In the data rows, the value 128 means zero.
Here are some points, each followed by its number:
[123  38 117  99 108 255 120 140 126 204 158 163 255  92 138 188 120 186
 191 130 200 134 117 125 126 195 242 161 105 135 151 171 250 132   2  96
 163 146 123 109 151 167 106 134 157 129  19 167 110  65   0 178 141 126
 253 158 120 193 190 127 151 115 123 119 184 165  94 137 137 239 116] 0
[140 203 113 136 130 230 139  57 188  42 112 145 133 167 169 133 131  72
 132 146  88 108 129 146  88 137   0 143 142 114  87  97 255 102 162 131
 133 112 156 105 163 108 239 138   0 146 145 101 128  96 147 167 177 105
 255 139 177 208 112 130 142 122 134 135 191 123 184 137 139 149 130] 1
[136 172 101 172 128 100 138   4 117  67 216 111 119 204  95 135 161  10
  95 147 109 133 129 136  83 103 196 148 107 115 127 127  94 162 144 140
 129 133 104 109 132 122 236 166   8 139 238 127 119 168 128 102  88 100
 187 115 174 110 118 135 150 109 149 136 141 221 106 138  79  96 105] 2
[100 145 119 126 148 221 126  53 116  84 220 115 109 162  68 206 142  67
 123 152  88 109 100 119 103  98 239 115 185 121 102  88  46 157 104 119
 154 140 122 133 135  40  92 119  97 110 255 103 135 151 233  60  62 145
 202 110 132 144 135 132  99 144 116 140 102  11 114 101 102  57 102] 3
[168 118 132 157 136 127 144   0  66 225  74   4 177 185  89 181 132 161
  78 175 200 151 136 134  62  84 110 132 124 132 115 110 172 164 144 148
  86 118  78 124  72 161 105 155  75 180 200 101 163 255 255 151 108 101
 205  58 104  93 102 116 120 111 137 123 104 115 143 128 100 207 119] 4
[ 91 138 147 173 145  58 113 116 114 236 125   0  72 130 162  33 143 150
 100 152 193 138 148 126 137 107 116 116  84 114  88 101  40 101 216 133
 165 154  98 143 135 111  40 149 255  83 237 165 117  97  42 212 168  74
 211 121 191  71 125 135 112 110  85 111 121 171 157 147 145  94  94] 5
[164  82 121 121 127 255  95 110 108  11 140 189 208  78  97 148 120 255
 166 103 237 151 128 152  98 189 255 156  99 138 179 150 211 149  40 105
 147 150 108 123 161 178 160 150 139 143  95 190 127  51   8 178 146  96
 178 129 110 170 168 135 136 121 131 121 154 121  75 123 140 177 133] 6
[100   0 118 101 134 103 106  33  97  15  72   0 202 161  29 179 141 255
 122  98  62 115 129 117  98  82 255 109 145 117 149 110  72 154 165 125
  95 144  93 174 149 115  97 124 108 124 146  98 164 187 127 108 149 203
 229 118  67 177  91 138 105 127 115 123 108 132 143 103  75 255 125] 7
[133  79 155 141 104   0  96 193  73 183  92 221   0  97 253 156 127   8
 156  71 125 101 109 107 129 117   0 128  65 138 205 105 112 102  95 130
 178 105 145 149 133 133 178 108 111 193   0 140 151  54 147 141 164 132
  34 149 161 156 165 140  98 153 131 126  78 109 118 134 161 107 136] 8
[180  79 117 198 127 152 182   0 138 157  43 200  83 203 179 151 128 254
 132 203 204 145 123 169  66  86  80 136 109 127 156  98 206 161 132 166
 162 157 123  89  55 203 220 161 174 141 217 139  98 176 255 113  68 147
  78 137  31  49  94 127 101 114 175 132  41 162 119 125  87 197 103] 9
[186 174 130 202 103   0 117 255  69 168  56 255 216 133  80 103 120 160
   0 163 255 152 147 174 105 176   0 139  63 116  73 138 181 172 180 119
 192 155 141 138 115 255 255 135 242 173 146 193 111 158  24 201 122  61
 205 143 162 121 108 148 133 131 124 140 148 120  73 110 176 173 140] 10
[ 87 119 104 109 130 131 148 101 118  28 249 111 217  87   0 189 122 192
 184 181  89 102 104 145 127 110 116 124 172 123 116 118 181 118 109 130
 127 116 113 119 117  73 180 124  56  59 255 119 118 134 122  82  94 117
 168 161  74 136 132 112 137 153 136 155 157 121 124  73 122  42 148] 11
[109 103  97 162 136 116 141 153 114 140 142 125 153  98 168 110 110 106
 173 111  69 112 125 109 130 121 101 133 103 113 116 126 145 126 128 119
 169 137 146 105 157 184 135 130  22 101 173 131 119  99 112 158 103 176
 100 133 117 115 124 118 123 124 126 118 220 138 128 123 131  36 129] 12
[126 172 131  77 130 255 107 219  98  41 126 132 119  56 153 123 122 109
  69  54   0 123 137  84 123 125 235 124 115 140 153 124   0 136  90 107
 152 122 115 142 142 182  95 115 173 149 128 125 134  36 171 133  93 211
  71 155  99 113 118 141 127 140 129 137  64   0 162 114 144  97 141] 13
[125  45 115 128 132 132 104  50  79  47 128 174 184  95 103 135 117 203
 143  76 193 142 114 132 106 182 208 153  76 139 160 189 193 145  60 118
 206 144 116 111 158 184 163 148   0  77 111 186 115  61  35 226 125 102
 255 131 127 198 177 144 130 121 132 113 149 122 102 129 115 159 131] 14
[103   0 136 115 124 197  95   0 116  29 124  64 124 146  33 191 158 164
 132  77 110 109 125  99  92  87 255 120 150 125 156  94  58 154 166 126
 111 123 101 128 129 129  46 120  38 172 186 108 165 210 207 130 165 138
 255  79 130 148 125 136  79 144 108 163 141  73 140 124  72 255 122] 15
[128 163 125 157 121  62 118 135 119 205 157 124 145 128 140 111  98  77
 115  98  78 125 121 100 123 107 119 120  99 129 108 140 140 132 121 126
 129 132 138  83 123 134 166 148  97 179 163 130 120 115 159 147 103 116
 181 115 131 119 147 119 123 131 135 135 183  55 103 133 129  11 141] 16
[130 119 130 134 125 217 112 163 139  20 126   0  93 113  63 123 137 226
  77 102   0 142 138 127 116  83 152 126 106 129 136 118  89 115 162 136
  92 131  92 166 186 121 124 137 241 148  69 120 139 148 106 106 175 155
 155 140 159 160 124 135  77 106 116 124  60 159 130 143 110 136 150] 17
[131  28 128  69 125 102 138 241 137  17  80 255 180 106 147  84 139  36
 183  78 144 113 109 104 121 177 227 121 149 121 155 226   0 155   0 153
  77 125  71 124 109  77  86 107  22  71  56 151 120 145 185 111  96 114
  57 140  70 119 161 162 137 127 104 138 116 120 107 144 118 255 100] 18
[110 232 142  82 125   0 136  61  85 255 143 148   0 215 109  49 141  77
 168 169 187 141 132 148  85 119   0 127 102 141 171  98 139 149  90 147
 139 128 143 171 109 193 104 143  88  93 157 101 146 175 223 125 110  75
 109 103 203 123  85 113 158 146  92 121  63 118 148  82 113 109 122] 19
[104 208 111 172 148 184 108  84 110 135 255  59  87 170 177 155 147 235
 201 123  39 108 119 108 134 112 157 120 191  99 119 110 242 139 168 165
 118 131 102  90  90  15 157 127   0 120 255 156 121 158 221  94 136  37
 255  91 150 114 156 138 146 133  95 150 182 100 161 139  98 116  73] 20
[127 205 126 140 115 103 104 158  62  63 115 255 120 119 174  58 133   0
  85 159 201 137 125 147 129 159 187 109  73 138 115 133 164 132 144 122
 189 159 146 181 157 185 113 122  98  46  63 177 131  85 129 206 126 111
  97 141 150 179 116 145 190 129 108 121 216 119 103 119 172 156 136] 21
[133 193 114 139 110  90 171 254 135 220 135  71 159 125 255  84 102 186
 135 150 165 120 138 128 136 123 100 133 105 134  73 162  24 146 120 129
 110 159 159 131 113 138 115 114   0 130 117 162 110  86 119  98 117 145
  80 148 123  85 119 126 181 153 144 129 146 166 164 130 156  50  95] 22
[171 168 155  94 138  21 113 161 109 250 142  16  21 210 166 120 113 226
  66 113 148 151 123 124 130  94  66 109 136 131 124 141 140 159  85 123
  80 134 121 151  91 149 186 135 109 246 194 113 144 224 255  79 101  46
 176  88 116 135 115  79 114 117 146 146  99   4 117 143  81 108 129] 23
[ 52  87 132 123 117 128 147  99 185 255 196 221 160  38 120 171 121  97
 178 110 111 154 130 131 138  83 143 116 129 150 109 182 170  75 215 116
  63  94 150 168 181 181  77  95 255   8   9  97 147 102  37  81 189 255
  46 205 153 154 135 117  35 110 128  88  62  58 128 155  76  93 130] 24
[163  92 141  75 115  59 138 178  89  85  87 255   2  57 238  64 153  98
  94  84 142 100 127 122 136 145  63 126 182 129 132 190   9 130  24 134
 162 119  98 172  95 135 105 124 184 172   0 158 151 138 150 116 146 168
  44 177 202 182 183 135 186 110 124 130  42 218 111 147 149 255 136] 25
[208 255 118  89 128 217 115 107 144 184  46 255 184 186 227 171 135   0
 143  89 112 113 126 149  97 116  60 143  92 113 113 103 206  93 141 143
 141  66 159 125 140   5 255 138  97 206   0  62 134 155 129 149 186 207
 160 187 180 250 122 113 123 146 131  98 119  98 108 151 146 134 135] 26
[186 106 121 192 108   0 105 215  72 152  41 255 171 173 127  79 119 114
  17 158 255 145 137 166  77 161  38 136  54 115 112 146 146 164 136 150
 167 171 150 176 121 245 255 142 118 210 156 218 113 186  46 148 127  62
 147 118 175 103  64 142 116 139 137 131 147 133  96 105 128 139 124] 27
[152   0 129 159 149 108 145   0  95  69  29 198 117 112  57 202 139 241
 220 157  49 138 112 123 132  83 128 127  72 109 227 113 229 126 201 139
 156  51  91 173  99 186 114 133 140 113  77  62 157 166 255 116 118 235
   0 112  43  39 117  95  30  88 147 130 132  78 113 148  99 255 181] 28
[125 105 116 168 118  58 117  79 130   0 238 169  91 127  19 212 124 255
 201 164 199  98 114 128 130 134  81 127 217 116 133 108 255 130 175 120
 129 147 101 113 131 157 215 123  15 101 181 133 118 143  88 131 133 108
 241 152 129 125 125 114 132 126  98 146 125 115 147  99 113 163 125] 29
[139  87 139 160 127   0 122  34 126 128 163  63 118 177  95 117 136 170
  40 119 178 132 137 120 115  93  62 118 113 124 110 125  45 132 120 130
  81 144 126 118 142 150 148 166 148 171 171 136 150 179 154 107 121  56
 220 110 152 156  96 132 150 108 143 121 121 159 128 132 112 102 132] 30
[166  76 120 107 129 248  98  53 124   0 129 222 255  90 148 167 149 207
  34 139 255 163 125 151  90 198 255 164  92 142 180 156 168 151  90 111
  80 139 121 117 153 152 181 141 196  98 194 165 124  70  55 154 140 128
 146 126 124 160 139 150 192 111 144 109 173 134  87 123 160 187 129] 31
[148 187 128  97 111 255  95 238  89  34 138 207 135 106 107  72 128 114
 102 119  48 132 105 136 127 144 239 117  68 120 116 114  93 120 124 113
 194 149 128 186 163 160 118 120 118 139 122 147 137  76 129 194 114 144
 191 169 143 205 124 153  89 165 106 120 124  69 123 109 149 195 131] 32
[115  44 141 163 147 129  91  37 106  96 207   0 189 125   0 229 128 171
 147 142 130 116 119 111 115 118 163 111 161 102 152 105 149 141 203 141
 148 134 117 112 119 133  11 131 126 131 238 142 139 136 105 113 145 100
 158 121 120 112 122 134 121 132 113 137  79 197 112 142 106 127 115] 33
[ 59 184 135 115 137 229 132 134 143 240 242  68 114  99 168 147  96 178
  97 110  46 123 130 107 102 159   0 125 202 126 145  88 100 101 146 118
 129 166 152  86 130 114  85 117 204 143  79 152 103  41  45  42 143 129
  81 154 108  83 121 129 106 162 131 132 104 208 153 121 113  14 139] 34
[114 116 118 147 126  25 160   0 121 137 182  62 220 202  13 135 148  63
  74 186 181 157 126 145  88  97 181 122 100 126 105 149 118 167 175 123
 139 137 101 105 150 139 131 178  72  67 255 137 133 170  78  87 106 115
 255 109 161 136 103 125 152 103 140 119 110 184  82 120  92  71 161] 35
[104 201 123 149 116 172 122  62 115 108 255  95 199 109  89 194 143  92
 134 168 123 129 124 133  99 119 182 128 178 113 127 118 132 126 165 136
 107 123 127  95  92  60 106 126  56 115 205 138 117 164 128  70 117  52
  81 133 126 132 137 114 156 130 124 127 159 207 119 126 101  83 125] 36
[122 198 119 150 122 255 136 192 121 226 202  62 176 131 175 125 125 124
 107 132  41 129 114 133  53 133 131 108 142 122 132 111 170 105 130 134
 164 149 162 105 145 140  72 131 161 113  52 120 104  21 107 155 121 182
  84 162 121 138 133 125 104 122 131 103  88 146 101 154 139   0 154] 37
[128 161 145  94 138 255 102 169 206  89 161 146 134  95  30  72  98 186
  91  88  43 140 134 126 126 158 142 116 152 143 137 123 102 103  95 136
  70 122 129  94 113 110 122 123 151 207 108 139 103 120 120  91 188 103
 150 128  29 112 154 118 141 116 130 129 149  85 131 133 135 224 118] 38
[119  45 100  79 123 224 140 180  72  70  89 253 255  73 209 116 122 175
 131 113 183 129 134 149 137 183 202 145 112 134 138 195 128 157  18 117
 208 147 117 125 148 187 156 124   0  56 185 187 118 103   0 146  86 130
 193 141 117 142 174 117 148 113 132 133 217 143 115 116 111 223 125] 39
[119 121 120 127 112 100 141 155 125 154 132 191 112 121 167 133 105 139
 198 104  93 105 129 117 141 112  89 125  80 141 118  95 104 113 117 134
 152 133 129 107 156 136 151 128  22 139 111 134 126  78  94 144 122 163
 172 142 124 107 123 134  94 154 124 125 179  93 133 104 142  76 125] 40
[177 114 136 110 137  79 153 255  95 163  63 128  79 161 255 145  92 230
 108 106 147 110 112 134 100 132  75 129 126 119 117 147  43 141 132 134
 135 140 134 142 102 199  49 131 117  98  11 149 159 112 199 138 142 199
  57 165 129 138 126 150  64 141 139 136  17 137 129 150 168 142  96] 41
[147   0 119 112 128 128 119  14 122  78  41   0 197 201 107 209 145 231
 118 116 133 141 129 136  75  71 246 118 119 113 151 107  34 160 179 112
  83 111 120 172 147 133 175 124 173 129 106  89 145 229 143  92 147 207
 244 121  63 172  74 143  81 142 145 117  72 105 119 116  94 214 153] 42
[157  82 126 113 132 159 132  93 169 207  62  79 141 193 189 173 117 255
 101 140 135 130 117 118 138  95 152 123 152 113  98 111  59 149 141 119
  83 125 139 142 115 121 135 107 123 122 159 101 128 175 138  95  93 172
 179 136  91 149 100 139 123 147 148 129 105  49 126 115 129 190 118] 43
[ 99 146 115 148 102  62 133 163 147 180 162 182 131 104 106 125 122  82
 150 109  81 110 136 118 129 125  94 133 101 116 115 129 144 123 121 116
 149 156 129  86 148 142 193 142 116 142 159 114  96  99  64 162  91 157
 136 148 142 113 137 119  97 133 134 123 147  98 112 129 135  10 135] 44
[ 89 251 128 116 119 105 114 172 113 168  80 179 160 151 236  97 135 110
 145 134 153 120 139 158 157 128 212 106  98 142 116 121  50 139 157 138
 172 130 162 155 140 161 134 121 151  75   6 155 135  83 158 143 122 180
  99 157 179 189 120 146 178 136 136 106 159 172 127 119 172  85  96] 45
[179  17 122 170 155 187 157   0  68 166  38  31 153 138  58 162 134 255
 208 171  73 147 108 120 108  72 133 127  88 115 192 112 221 131 221 162
 171  97  59 167 120 155  70 168 172 119  96  81 162 154 255 173 151 244
 123 109  45  28 102 127  39  91 145 121  83 128 131 123  88 255 152] 46
[110 108 119 149 114  39 145 234 129 142 165 111 143 122 212 109 113 149
 193 129 123 122 133 126 137 114  54 145  81 124 111 148 116 134  99 124
 155 131 153 137 124 171 175 121   0 150 177 144 115 118 154 126 112 116
 122 135 104 102 111 117 126 126 128 119 146 108 148 136 128  17 132] 47
[126  63 105 122 119 255 136 193 179   0  99  53 255 121 121 255 150 255
 214 205 222 118 106 147 128 164 117 158 199 161  98 120 216 103  76 106
  10 130 137 104 106  41 219 109 255 121 117 114 140 128  48 112 178 173
 226 113  34 168 141 121 252 105 157 103 215  61 148  92 170 191 118] 48
[149   0 136  85 119 145 127 181 104 143  42  10 134 107 226 123 135  47
 151  84  84 137 128 108 185 144 187 125 116 139 132 112 143 112 142  80
  90 109 145 108 117 122  76 106 104 106 102 137 139 100 244 107 112 163
 174  89  36 144 121 107 208 141 162 129 172 115 180 124 138 209 154] 49
[ 71 122 133 129 150 141 139  78 142 236 230  61 169 112 167 153 101 179
 152 126  94 127 130 100  91 149  27 136 191 106 150 124 182 111 159 125
 107 156 156  87 142 172  53 138  96  81  73 150 117  38  28 113 166 115
  37 146 115  97 121 115  99 131 129 107 175 206 168 136  98  33 137] 50
[119  96 108  25 144 186 146 210 160   0  97 255 255  82 136  90 146   0
 103 108 155 101 124 116 138 189 223 160 109 127 168 193   0 106   0 149
  50  96 104  91  94   8 160  95   0  77  50  89  94 192  54  51 132 180
  51 126  26 100 153 136 204 117 127 137 121 255 112 145 129 255 105] 51
[112 117 138 156 146  62 150 123 171 255  90  53 134 190  71  34 124 244
 105 140 124 134 156 119 142 102 103 110  82 133  95 146 156 143 191 143
 156 155 102 109 150 162  38 155 115  52 255 157 113 112  50 142 161 133
 255 145 160  87 114 141 115 103 107 123 111 107 137 147 109 111 113] 52
[140 130 162 119 106   0 116 108 131 255 139  59  48 188  78 132 114  86
  95 113 111 130 139  90 147  95  54 131  66 117 113 117 138 152 105 113
 108 136 110 130 102  67 129 140  46 216 255 125 134 151 140 139 104  18
 168 108 169 142 133 126 134 160 113 132 121   7 130 113 147  45 120] 53
[ 97 214 116 106 126 195 144  35 132 156 199 126 143 185  66 182 146 111
 189 162  71 119 111 123 135  91 220 118 170 114 105 121 106 162 118 124
 142 119 128 123 107  51  89 128  98  96 255  94 141 181 170  88  81  97
 200 100 163 139 121 107 102 130 117 151 109  77 111 121  92   9 112] 54
[134   0 109 127 137 125 198 239 198 255  85 105 255 140 153 135 122  83
 139 176 132 153 133 138 135 144 155 139 178 126 143 165  87 103 199 127
  24  86 150 147 100 106  24  89 127  31  82  98  80 141   3  61  99 127
  25 102  29  72 121 106 167 127 143 105 127 251 129 155 105 148 132] 55
New points follow, each followed by the numbers of its two nearest points above, looking only along the 2 directions in which the numbered points spread most, nearest first.
[160 167 115 109 113 152 116 185  39  91  66 131 162 112 180  80 134 117
  69 120 111 138 140 150 110 145 145 133 146 140 120 126 145 115 127 137
 149 149 117 141 139 223 127 129 127  70  93 162 130  85 242 192 101  66
  81 118  60 161 105 162 243 122 144 121 181  73 155 100 144 146 143] 24 55
[ 73 178 160 123 128 160  82 202 131  38 102 121  51 102 222 106 112 254
 129  96  38 126 134 138 185 123 248 108 106 139 135 118 142 113 128 122
 175 148 157 168 124 186 147 144 240 202   0 165 138  55 182 132 120 107
 121 141 197 196 126 144 126 110 151 121 144  96 128 137 161 160 112] 55 13
[160 116 120 117 125  60 120 203 114 255  96 188  39 184 162 125 134  36
 203 103 202 116 129 133 163 153 121 128 117 125 132 185 255 145  14 145
 171 119 133 149 118 118 173 131 125 185  35 152 131 118  19 170 133 149
  44 164 253 195 171 108  81 122 132 121 110 134 113 123 115 255 119] 45 41
[137 115 157 162 125 223 101   0 191   0 255  62  76 154 103 136 110 207
 198 126 255 154 111 133 159 103 255 157  95 147 113 115 255 156  50 108
 149 111 121  43 154 117 177 176 193 186 188 170 162  86 255 122 143  44
 255  31 123 180 191 150 255  82 125 107 197   9 110 116 180 255 134] 42 46
[155 148 159 120 137 243  96 155 193   0 155  40  18  83  30 104 129 172
 106  54  21 128 135 128 158 123 191 123 132 141 137 104 185 105 113 118
 111 125 146  90 127 157 156 135 160 226  70 119 129 120 171 135 134 103
  45 124 143 148 164 126 142 103 133 133 126 102 130 143 157 170 126] 49 38
[112 182 139 132 119 156 100 200  45  64 130 255 109  48 255  69 117   0
  69 112 148 130 132 120 125 167 166 109 107 129 122 125  65 109  85 120
 176 147 155 174 133 188 159 119 213 132  23 192 126  63 167 147 122  69
   0 133 159 140 130 143 167 154 106 121 218  89 146 117 157 135 148] 25 21
[ 52 130 150 196 122   0 116 227  41  28 133 155   0  14 249  56 134  41
  95 154 202 149 154 119 191 176   0 112 138 143  94  96 156  47 181 107
 117 120 146 155 144 240 122  83 255  26  35 159 138 112 162 155 178  48
  42 162 178 137 165 124 112 106  96 112 220 179 192 145 163 108 128] 8 10
[ 88  62 123 123 145 149 135  34 146 116 101 116 180 144 103 134 118  34
 138 130 127 116 133 117 109 104 218 127 126 117 106  88  23 159 134 128
 141 131 116  89 118  63  61 118   0 153 255 103 144 169 161 154 111 123
  78  87  91 125 127 133 108 153 126 139 196 124 108 119 106  94 109] 43 36
[ 97 196 120 140 126 199 115  55 113 128 255  63 103 139  99 148 132 218
 164 121  39 127 117 111 109 111 175 108 212 107 112 149 221 131 143 144
  84 109  87 102  98  34 108 128   0 146 255 117 122 192 218 106 140   5
 255 105 149 139 129 115 102 131 104 154 198  44 154 144  91  91 119] 4 20
[ 99 180 121 130 126  85 131 195  92 151 145 104 172  76 148 114 125  93
 122 153  77 143 128 190 148 131 166 114  87 151 140 158 138 113 122 134
 206 122 164 184 123 165 158 115 164 159  25 151 144  49  99 175 133 153
  64 154 197 162 149 113  87 128 143 132 184 173  98 131 149   0 147] 41 10
[110 247 115  63 119 255 132 164 213 131 146 191 236  89  69 135 129 107
  95 166 100 123 137 142 144 169  83 134 186 144 135 102  88 106 165 121
 115 108 158  75 125  92 133 105 118 109 126 131 107 128  14  63 133 158
  81 157  78  83 112 118 135 143 122 124 123 253 129 106 133 110 123] 55 13
[214  61 134 121 105   0 154 180 123 181 126 239  36 181 120 162 116 255
  86 119 255 131 140 144 112 118   0 147  62 117  85 120 184 157 185 114
 116 159 110 148 153 178 255 150   0 176 143 141 123 200  83 154 142  95
 193 118 157  96  72 108  63 168 141 151  55  73 144 111 100  96 137] 16 5
[111   0 141 134 140  99 137 173  98 255 120  11 121 118 196 155 108 217
 181 107  80 119 124 110 159 123 122 137 174 117 147  94 224  96 190  83
 128 120 175 101 108 134  15 119 168  79   6 163 141  53 125  93 132 152
  94  93  16  89 143 106 191 133 166 128 145 193 149 131 122 166 127] 1 49
[121  50  99 122 125 157 167 145 125 255 139  12 255 150 187 145 109 141
 144 171 122 137 109 147  92 154 139 142 145 119 112 128 197 110 146 109
 126 125 186  90 113 118 155 107 183  69 104 104  98  84   0 114 118 157
 169 134  77 130 125 104 151 130 145 125 170 255 137 126 116  41 152] 1 12
[211 108 130 146 143 229 176  42 191 214   0  95  39 159 209 168 136 129
  76 216  34 163  95 154 188 123   0 123 146 159 166  99  38 118 255 118
 139  48 163 199 103  72   0 105 255 114  25   0  90 226 255  94  89 255
   0  80   0  32  98 119 153 165 182 125  55  35 126 154 159 154 192] 1 50
[139 171 115 185 109 198 117  93  76 120 228  88 122 166 131 214 144 248
 141 137 110 118 135 127  94 112 120 127 166 111 118 111 200 121 212 147
 140 148  87 122 125  49 166 117  18 131 206 150 107 167 129 126 191  57
 255 128 129 134 146 125 119 136 106 137 121 105 160 136  93 195 124] 3 29
[ 99 201 127 107 101 122  98 146 157 249 105 255  81 107 100 173 129 136
 231  45  60 135 127 113 116  86 244 126  77 138 131 194 176  88 126 135
 126 125 104 193 151 102 118 121 164 143  35 105 145 133  76 135 205 241
  62 194 169 171 121 116  29 128 129  99  32   0 124 137  87 153 119] 24 55
[ 49 255 124  99 129 255 120 182 136 103 186 100 116  43 142 118 128  99
  48 116   0 130 131 120 118 139   0 122 205 135 150 154   6 111 131 138
 149 147 139 125 146  89 119 132 135 161  58 130 100 113 129  44 129 155
  19 159  89 102 113 115 151 124 151 118  82 166 150 147  89  44 163] 37 40
[ 98  34 138 130 133  53 105 130  83  49 174   0  60 114  80 127 162 255
  98 100  10 130 145 108 114  97 191 125 120 118 125 111 157 112 175 112
 101 113  91 136 151 175 119 139 240  78 130 131 140  87 101 188 135 106
 123 153 194 152 137 125  82 116 103 125  91 147 156 159 131  85 123] 36 43
[152 190 118  72 165 255 107 171 190   0  83 217 255  40 108 178 133 105
  41 136 188 154 126 142 108 200 144 149  90 130 196 137 180 110  99 124
  16 119 146 130 123  87 197 120 255 205 225  83 113 162   0 110 191 149
   5 136 106 135 137 104 150 126 149 138 184 181 109 138 130  72 148] 32 13
[163 135 109 129 140 157 154 206 130  74 120  24  89 115  32 117 131 167
  85 136 105 137 150 144 161 125 124 120 132 116  99 134 201 124 208 121
 134 141  87 120 172 144 124 130 178  46 144 137 126 171  66 178 102 164
  82 136 185 116 114 107  96 114 106 134 114 188 126 136 125 105 150] 1 43
[ 99 187 106  92  90 110 132 239 142 177  86 255  60 147 221 126 134 212
 255  90 132 111 128 114 139 103 236 132 106 141 131 192 111 125  73 134
 109 122 131 220 186 160 203 122  25 106  30 121 153 110  25 105 186 255
 138 208 187 137 115 127  70 138 125 106  70  29 152 106 110 132  99] 21 26
[119 106  89 182 133 129 130 125 104 134 139 141 186 114 116 126 113 108
 152  99 112 120 127 120 124 123  65 122 118 123 107 121 132 111 132 143
 174 121 128  87 147 178 123 131  38  92 212 118 128 108 143 185 107 129
 169 105 145 137 131 132  90 119 118 128 228 134 149 115 109  81 138] 1 50
[120 112 155 160 120   2 128 157  56  95 162 185   0  73 255  84 133  65
 142 114 175 110 123 126 135 121   0 115 134 126 126 111  83 116 111 129
 157 142 152 142 149 162 135 105 233 107   0 140 157  47 158 134 174 128
  24 170 182 179 160 133 132 130 129  99 125 164 150 134 160 121 136] 8 10
[153  45 111  91 137 195 170  59 161 124  55  54 183 211 225 158 131 255
 115 138 127 137 134 156  83  65 237 129 106 122 114 110  19 159 164 113
  98 133 105 171 169 125 226 142 188  77 119 110 125 193  72  67 121 246
 219 134  87 128  64 138  79 140 142 128  66 144 119 104  91 189 144] 28 17
[127 159 132 133 131 174 121  44 211   0 202 114 100 190 171 152 135 147
 159 125 255 139 104 149 137 114 255 124 117 146 121 113 236 151  21 129
  50 120 104  61 165  38 181 175 217 154 152 175 165 130 252  85 131  85
 145  38 129 159 147 155 184  81 132 104 196  79  96 118 137 119 119] 17 28
[121 131 152 119 119   0 101  49 132 255 148  47  94 189  26 118 130  81
  68 104 105 133 139  99 124  93 120 139  73 121 105 144 103 150 114 123
  95 124  97 126 124  81  87 162  94 192 255 125 145 148 157 131 119  39
 186 117 166 157 132 125 123 121 116 130 124  32 108 138  98   7 139] 23 53
[101 155 137 153 144  51 111  86 122 255  74   0  71 195  65  79 128  82
 121  96  78 135 156 111 117  92 112 130  89 117 113 129 123 136 172 146
 179 135 106 110 128 117  38 139 145 125 255 123 109  91 134 217 135  69
 218 106 170 118 124 141  58 123  97 132 145  38 155 148 116 103 105] 23 53
[165 175  96 150 124 235 141 192  77  87 118 193 156 128 172  78 142 106
  92 143 105 114 120 153  99 139 181 107  88 137  96 119 102 121  95 147
 164 145 133 147 169 143 112 107  15  96 161 152 124  91  51 182 105 134
 126 131 168 159 125 149 105 159 111 123 174 150 147 107 139  66 110] 24 55
[133 195 139 121 143  74 137 100 139 209 149 130 135 172 101  97 106 137
  97 124  92 153 133 138 147 107 102 120  71 110  97 135 145 136 169 126
 163 153  99 115 142 133 127 165 129  69 213 161 119 129 100 152 134  70
 206 123 196 150 135 126 119 106 127 117 119 119 123 134 122  64 146] 5 16
[129 202 117  94 105 236 147 240 136 212 208 144 238  74 122 128 128  19
  72 173  64 130 127 146 119 140 193 110 155 122 123 105 186 115 125 100
 149 139 155 142 131 124  77 110 159 100 113 133 113  49  88 134 102 142
  50 178 133 147 135 127 142 146 126 136 148 184 124 121 141  37 147] 26 24
[123 116 122 107 113 248 131 255 161   0 156 189 145  57   1  88 132  92
 103  78  36 108 133 105 193 169 161 128 208 168 143 129   2  96  92 136
  87 125 135 122 134  63  84  88 114 141   0 149 101 155 255  12  65 141
   0 101  37  44 125 158 192 170 134 156   0 163 190  97 139 228 123] 32 39
[167 152 113 125 135 234 152 185 134  22 182  69 140 106 122 127 129  85
 120 110  62 127 137 155 139 104 195 134  85 135 107  83 127  99 103 142
 113 128 147 102 137 109 183 140 123 151 114 102 131 106 123 126 113 128
  60 149 111 148 159 152 116 122 138 126 180 179 121 114 164 117 122] 49 55
[ 90 209 119 138 141  63 154  60 157 240  96 180 156 164 104 116 124   0
 128 121  71 130 136 127 114 102 114 125 102 115 105 127  56 150 135 125
 160 156 159  87 123 127 145 137  82 104 235 120 112 161  70 131 102 155
  76 123 152 128 142 117 131 121 136 142 173 139  98 135 118  39 130] 16 47
[149 186 112 135 111 255 134 223 120 187 167 146 218  97 158 101 116  85
 115 159  56 138 109 151  91 142 181 114 145 111 117 147 181 117 127 127
 172 158 161 150 152 149  82 133 108 102 124 150 118  53  82 161 123 145
  60 168 133 153 133 125  94 136 119 116 138 149 110 137 119  52 148] 24 26
[116 169 135 128 113 135 142 144 187  78 124 147   0 156 219  45 119 244
 147 113  96 103 134 125 165 142 109 119 153 121 113  69 188 128 132 128
 164 120 126  80 137 185 111 149  63 137 161 160 119  82 160 110 100 104
  58 112 109  95 127 148 143 126 122 124 128 117 190 137 147 165  59] 12 50
[142  18  88  52 138 113 174 255 121 105  48 234 255  78 149  50 149  99
 181 112 185 118 131 136 177 168 255 130 166 139 137 237   0 101   0 131
   5 112  92  77  49  49 132  95   0  46   0 114 100 162   0  34 128 161
  24 117   0  43 161 129 255 104 136 144 101 255 135 133 136 255 111] 51 18
[109  76 123 180 115   0 151 255  71   0 142 212  23  29 211  72 111   0
 155 165 188 125 138 133 197 147   0 119 131 128 101  76 135  65 160 125
 140 102 132 132 154 217 135  73 248   6  90 142 141  77 159 143 138  81
   0 145 173 122 135 151  66 141 101 118 201 225 182 123 171  54 142] 8 45
[115 103 110  92 150 243 157 182 189  93 152  92 158 101 122 119 122 168
 154 139 126 122 125 136 107 166  86 120 145 118 105 151  90 135  84 130
  62 131  84  78 103 127  63 118  52 100 184 145 112 120   3 119 162 127
 201 146  69 129 178 129 128 114 106 128 145 150 123 127 144 228  89] 38 14
[138 168 137 143 139  50 140  99 130 230 115   0  91 168  51  78 129 104
  95 135 113 121 156 130 128  88  94 121  98 114  99 119 145 136 158 151
 153 138  99 124 138 104  80 130 146 111 255 114 119  89  94 206 135  82
 255 124 179 112 131 151  76 127  93 148 174  70 145 131 132  36 127] 23 53
[ 74 196 141 112 133 120 104 142  96  98 130 108 154 136 184 123 129 185
 152 113  77 116 136 140 130 128 252 118  97 137 126 125  60 128 129 130
 201 142 136 163 123 126 182 121 149 138   0 129 135  42 159 173 121 193
 184 158 166 193 123 144 144 124 127 108 128 161 140 114 167 115 119] 55 24
